128 stands for zero in the data rows.
Each row has a hidden score. How much does it go up from the first row of each pair to the second? 15 means little or no change, 30 a big rise and 0 a big fall. The score is a weighted sum of the row's numbers plus the product of two more (or one squared), each taken from its middle value.
[145 124  79 108 110 118 168 129  33  99 164 125]
[130 132 113 133 128 129 134 141 110 136 124 124] -> 24
[173 148 155 148 167 153 106 109 140 138 108 140]
[137 133  88 161 151 108 159 114 105  90 164 112] -> 14
[ 79 122 146 123  91 123 130 164 132 104 158 141]
[122 122 119 126 147 117 137 112 145 177 109 111] -> 16
[105 137 138 125 132 137 118 128 158 187  90 134]
[ 99 146 144 114 114 127 124 154 138 134 124 155] -> 16
[167 106 173 110  82 184  66 117 155  90 132 135]
[167  95 149  81  96 167  89 118 121 133 112 142] -> 10
[149 117  83 109 130 133 156 108  54 102 137 127]
[147  99 192  93  66 189  53 116 154  76 137 150] -> 22
[163 167 178 145 128 146  84 161 154 113 124 151]
[113 146 110 138 144 120 142 133 106 163 109 135] -> 8
[135 141 119 138 132 131 133 129 109 148 111 138]
[136 128 116 136 135 135 137 132  99 124 135 126] -> 10
[111 149 131 118 113 122 137 156 116 106 141 150]
[104 106  51 234 243  10 237  29 168 106 196   6] -> 3
[106 126  68 206 208  38 214  76 139 110 169  48]
[171 131 160 142 149 165  80 127 141 122 113 135] -> 24
[135 151 101 130 122 131 136 143  99 129 114 133]
[105 149 164 137 125 127 114 150 162 185  96 151] -> 17
[169 152 172 129 147 147  86 149 151 108 138 151]
[165  89 141  71 100 175  85 116 136 133 103 130] -> 17
[136 118 104 121 140 116 143 115  98 120 127 124]
[150 108 159  79  81 182  72 120 134  93 132 139] -> 12
[105 121 134 131 116 130 121 134 128 146 130 134]
[116 123 134 121 113 128 132 147 140 130 131 138] -> 15
[116 155 140 132 122 123 125 148 138 128 131 141]
[153 114 164 101  81 160  84 154 123  95 152 140] -> 20
[145 120  91 115 132 138 152 111  58 101 124 128]
[100 147 135 130 113 126 124 162 134 139 107 145] -> 25
[143 135  82 122 130 112 164 130  40  86 150 126]
[149 119  97 101 129 126 156  88  55 102 130 124] -> 16
[170  92 142  67  89 165  90 127 123 128 114 142]
[145 125 113 128 121 138 136 128 101 133 119 138] -> 16
[153  97  74 125 137 120 146 118  65 108 143 104]
[156 143 162 127 136 149 102 136 143 129 126 149] -> 13
[113 145 139 130 122 121 130 164 117 117 146 142]
[112 132 142 125 132 139 128 147 142 168 105 144] -> 18
[169 100 137  90  89 167  87 128 118 109 105 135]
[188  74 100  97 107 179  97  91  96 131  97 106] -> 14
[ 89 154 147 134 125 116 124 159 157 163 113 147]
[118 123  94 175 176  92 174  88 133 108 146  88] -> 5
[ 93 147 148 132 123 118 127 160 146 153 107 138]
[181  66 104 102 113 172  96  86 103 132  95 123] -> 12
[122 131 143 128 128 136 122 145 137 134 120 136]
[175 116 136  92 113 159  94 134 114 110 122 140] -> 15
[ 98 121 106 178 174  63 177 103 190 159 149  65]
[ 87 131 149 132 102 130 128 163 131 124 135 147] -> 20
[173 143 169 138 144 152  90 124 154 117 126 143]
[108 163 157 133 117 127 130 176 135 140 128 158] -> 19
[157 120  64 113 122 123 156 102  48  90 133 122]
[153 138 153 118 133 152 107 133 138 122 112 144] -> 16
[114  73  34 212 220  22 225  27 156 118 181   0]
[165 163 169 148 174 147 107 121 134 113 108 146] -> 21
[106 122 121 151 158  96 143 123 160 172 120 104]
[159 118  88 122 138 117 148 116  77 110 135 112] -> 16
[ 97 126 107 164 147  80 157 124 154 142 134  94]
[106 134  96 185 169  72 182 107 130 114 166  92] -> 9
[109 142 152 124 106 128 126 151 144 134 128 156]
[113 152 108 172 158  98 163 125 118 105 150 119] -> 11
[137 121  73  99 116 113 170 124  29  88 159 126]
[101 147 140 130 115 125 126 160 142 139 118 146] -> 26
[170  93 136  81  95 182  81  99 126 127 111 137]
[135 106  71 139 149 117 154 106  88 123 133 100] -> 16
[107 139 125 129 104 126 136 167 113 133 143 143]
[102 115 145 105  94 127 125 130 122 144 126 141] -> 16
[138 120 116 134 121 123 125 138 105 103 144 129]
[121 104 110  82  76 132 129 138  86  99 162 130] -> 8
[116 121 110 121 128 117 162 105  93 113 137 129]
[157  79 138  82  92 178  78  98 136 122 106 134] -> 16
[151 121 162  81  71 170  77 123 117  92 150 149]
[217  11   0 170 213 101 171   0 119 121 130   0] -> 10
[114 157 132 150 159  94 154 142 126 106 142 132]
[137 138 118 122 123 134 137 143  95 119 117 139] -> 17
[102 162 151 129 117 126 122 183 145 128 132 161]
[115 139 116 138 127 124 127 134 110 131 127 135] -> 14
[119 147 118 135 134 123 139 141 105 156  99 136]
[136 142 117 147 136 124 140 112 108  73 144 137] -> 6
[174  57  37 150 183  85 166  33 119 109 160  13]
[159 142 180 159 144 158  77 146 181 106 124 152] -> 15
[121 140 118 126 126 120 135 158 101 114 141 136]
[161 159 179 153 166 153  91 125 151 126 120 153] -> 8
[101 141 128 148 139 110 142 127 164 173 114 121]
[109 134 143 117 115 122 128 121 140 170 109 138] -> 16
[ 90 145 123 149 135 114 138 124 150 176 110 116]
[ 72 137 155 121  86 119 126 156 148 117 142 142] -> 14
[157  99  66 115 139 121 164  94  51  86 129 109]
[ 92 135 130 160 145  87 158 126 166 158 134 104] -> 19
[120 136 120 137 140 117 137 128 161 165 107 127]
[165 102 142 153 108 174  79 139 165  87 129 122] -> 20
[172  96 148  78  94 177  85 115 131 134 108 145]
[ 86 142 129 125 121 124 129 163 145 148 121 146] -> 20
[126 147 137 126 117 127 121 166 126 117 134 139]
[152 167 150 153 157 133 115 122 140 144 110 149] -> 12
[ 92 128 120 161 166  68 167 100 181 164 138  82]
[116 171 139 145 143 116 152 128 121  97 137 161] -> 15
[161 142 169 159 128 155  89 152 167 102 140 155]
[123 128 113 119 109 128 128 135 133 134 120 128] -> 15
[153 159 189 145 162 147  94 140 156 135 132 157]
[146 128  84 106 132 132 154 116  57 138 114 130] -> 22
[116 147 138 136 125 126 141 151 139 132 119 137]
[150 133  81 112 124 109 167 130  46  97 159 129] -> 11
[ 92 157 146 140 114 123 127 169 148 160 112 152]
[ 99 135 119 147 142 100 155 132 170 158 121 100] -> 9
[ 87 133 148 111 109 121 128 134 146 146 129 144]
[ 98 140 123 138 135 101 146 143 146 149 127 120] -> 19
[181  86  97  89 105 170 100 115  72 125 102 112]
[110 145 145 133 119 125 128 145 124 126 131 139] -> 10
[ 86 129 115 160 126  98 156 142 155 151 136 115]
[153 166 154 153 148 128 115 137 124 115 125 144] -> 20
[114 142 129 138 123 104 140 151 121 134 135 122]
[131 129 108 131 129 125 140 127 108 126 127 124] -> 10
[119 136 125 129 116 129 133 164 112 122 132 141]
[153 130  84 105 126 112 165 132  29  82 158 127] -> 8
[139 121  79 111 136 109 169 126  48  81 174 123]
[133 114 173 115  78 164  73 161 154  80 148 148] -> 26
[122 157 124 166 165 103 165 145 104 101 154 125]
[134 119 179  88  83 168  69 152 142  93 144 142] -> 19
[ 92 140 143 141 123 127 129 163 138 153 106 147]
[176 169 157 146 169 148 102 134 132 125 130 146] -> 6
[114 128 139 120 120 133 128 140 135 134 131 141]
[ 95 159 151 130 130 101 167 109 101  88 166 157] -> 7
[134 122 110 122 107 123 134 156 100 104 128 135]
[159 159 169 150 142 158  88 156 152 103 126 144] -> 13
[101 150 153 125 111 134 114 157 161 148 116 152]
[ 82 152 158 131 118 129 117 159 160 184 102 147] -> 18
[ 89 146 143 131 121 126 123 167 138 152 118 150]
[130 145 117 135 135 127 137 144  92 136 126 132] -> 13
[102 104 120  90  74 119 137 157  96 104 162 139]
[144 161 182 157 140 152  85 166 180  97 134 151] -> 16
[ 96 140 139 122 120 119 127 156 147 148 119 146]
[139 130 110 128 130 137 131 134  95 134 103 134] -> 16
[ 85 137 143 124 109 121 128 157 143 148 121 147]
[119 132 127 128 116 130 134 137 122 130 130 139] -> 12
[130 141 124 131 130 126 137 138 111 144 117 139]
[187 114 138  88 133 170  90 102 101 124 110 126] -> 11
[ 60 136  98 174 144  43 184 125 194 230 127  67]
[ 96 124 131 116 109 125 125 136 136 144 122 139] -> 10
[147 115 102 105 129 137 150  91  86 119 134 132]
[175 167 169 144 169 151  92 123 151 132 116 153] -> 14
[ 99 135 146 129 135 132 124 141 160 183  94 145]
[123 153 101 155 157  96 164 142 105  98 147 129] -> 11
[126 134 118 133 126 124 131 139 119 126 132 131]
[116 129 132 133 140 136 123 124 162 185  91 133] -> 14
[111 136 121 139 141 103 150 127 155 134 130 118]
[129 124 102 139 130 107 149 120 116 124 128 111] -> 19
[128 120 140 134 108 120 124 139 128 133 116 145]
[ 87 157 153 129 123 119 127 153 152 153 109 140] -> 9
[130 140 134 124 106 139 130 141 124 115 124 146]
[154  88 137  62  96 177  82 103 144 118 117 128] -> 6
[113 144 116 127 130 132 125 133  95 136 124 142]
[ 99 141 135 127 121 116 135 164 144 123 126 150] -> 19
[112  87 109  78  74 141 117 116  74 103 144 127]
[177 157 159 139 167 150  97 111 136 108 103 142] -> 14
[126 106 132  99  86 151  94 128 143 161  99 124]
[ 94 121  96 159 166  87 164  97 169 153 127  94] -> 3
[147 163 161 147 149 136 108 140 128 115 135 149]
[183  82  45  78 116 141 144 121  18  94 138 107] -> 10
[162 147 154 151 156 140 105 129 138 121 129 141]
[109 141 143 131 117 129 120 151 152 171 112 143] -> 18
[151 141 178 156 133 157  87 141 177  97 130 144]
[124 154 141 151 152 118 142 144 127 120 134 138] -> 14
[161 112  79  96 122 124 160 109  26  86 148 118]
[210  46  92  74 112 188  87  63  94 124  89 109] -> 20
[ 99 122 119 161 157  95 152 118 180 171 119  94]
[110 142 159 130 113 139 121 155 146 127 131 153] -> 15
[ 86 151 152 134 127 120 125 150 178 176 103 141]
[149  82 121  95  83 169  89 138 122 121 133 129] -> 15
[135 113 124 127 137 122 145  90 100 112 121 127]
[159 106 176  87  97 181  66 127 148  92 137 143] -> 11
[108 163 145 121 117 133 131 154 140 133 122 148]
[111 141  91 178 174  73 183 109 126 129 160  89] -> 12
[122 100 113 142  94 145 114 147 142  93 140 112]
[149 134 123 116 142 133 146  92 113 120 125 131] -> 9
[101 153 157 128 121 134 115 159 165 183  91 150]
[153  98 151  81 100 166  92 134 127 118 111 141] -> 11
[148 135 117 123 128 142 130 135  85 123 124 141]
[165 111  75 107 132 129 167 100  42  89 142 109] -> 5
[107 122 123 125 132 129 126 133 157 160 104 138]
[158 107  88 103 139 126 163  99  63 100 142 109] -> 6
[161 126 148 157 104 168  82 163 159  85 136 137]
[ 91 132  57 242 237   0 235  41 161 100 182   9] -> 3
[120 141 129 128 144 117 132 152 127 114 124 132]
[161  97 137  75 103 162  88 121 120 120 119 138] -> 10
[111 124 132 133 127 138 118 141 151 160 103 135]
[164 154 175 116 145 150  90 135 143 124 120 149] -> 9
[128  95 148  88  99 155  93 123 157 170  84 129]
[141 135 133 121 131 136 135 133  94 127 128 149] -> 12
[150  51 113  89  84 199  67  86 123  93 123 109]
[111 157 128 128 137 118 142 140 111 152 104 142] -> 23
[129 129 124 117 128 129 135 135 117 129 133 130]
[ 87 126 103 170 163  64 181  96 177 147 154  72] -> 10
[148 122  82 105 123 104 168 124  40 103 162 124]
[104 136 113 151 135  94 156 129 136 137 128 110] -> 20
[122 133 116 130 116 127 132 139 129 129 124 140]
[109 120 122 141 128 127 135 133 108 124 131 130] -> 14
[ 95 147 124 146 129  97 155 146 146 113 154 118]
[164 104  70 104 124 127 156 110  27  78 153 116] -> 13
[171  93 153  73  89 179  69 103 125  98 120 142]
[157 155 178 115 119 147  90 162 132 116 127 158] -> 23
[108 123  96 176 177  56 184  79 179 138 145  56]
[171 175 173 150 164 144 106 132 147 114 126 153] -> 16
[127 126 117 128 129 125 138 136 110 128 122 127]
[124 145 109 143 137 125 138 144 106 165 109 130] -> 18
[178  59  79 107 149 127 131  40 113 108 130  63]
[105 143 138 120 116 138 126 145 152 181 108 142] -> 20
[103 141 133 138 115 132 129 157 131 146 122 139]
[131 139 119 132 138 128 135 130 105 137 104 139] -> 17
[ 88 109  74 191 184  44 201  91 178 132 173  49]
[195  67  63 115 148 128 142  90  44 109 139  98] -> 27
[105 151 141 136 113 117 135 168 124 121 131 152]
[126 113  99 158 166  87 172  84 114 118 173  85] -> 5
[ 96 145 141 123 119 120 127 167 152 157 122 146]
[122 145 125 160 153 100 153 137 123  97 146 131] -> 11
[163 104  68  99 136 119 152 114  36  91 153 121]
[114 103 129  84  69 148 117 131 103  90 153 137] -> 13
[158 101 142  72  92 173  92 141 114 123 118 140]
[151 139  86 120 121 116 165 129  43  95 153 127] -> 11
[114 117  53 214 206  26 220  75 137  98 197  44]
[129 148 119 121 129 136 129 134 110 131 130 149] -> 19
[143 124  84 111 129 108 169 134  34  92 149 130]
[ 98 143 154 127 122 132 123 148 158 179  87 157] -> 23
[138 135 103 114 123 114 159 126  66  95 145 132]
[103 146 144 126 114 121 125 149 130 124 124 144] -> 20
[108 142 129 123  94 123 138 155 111 126 143 149]
[ 94 155 165 121 119 131 119 158 172 175  93 148] -> 18
[100 157 151 121 103 122 130 176 138 133 143 156]
[228  72 122 136 119 217  41  87 143  87 106  97] -> 29
[145 115 131 105 100 146 115 143 105  85 141 150]
[ 94 134 142 130 116 134 122 147 159 179 102 152] -> 17
[126 126 107 127 125 115 142 149  95 107 145 125]
[110 103  89 165 176  78 170  73 161 158 137  68] -> 8
[109 145 152 122 110 130 117 160 149 146 119 152]
[ 92 146 153 126 122 132 129 164 165 164 105 150] -> 18
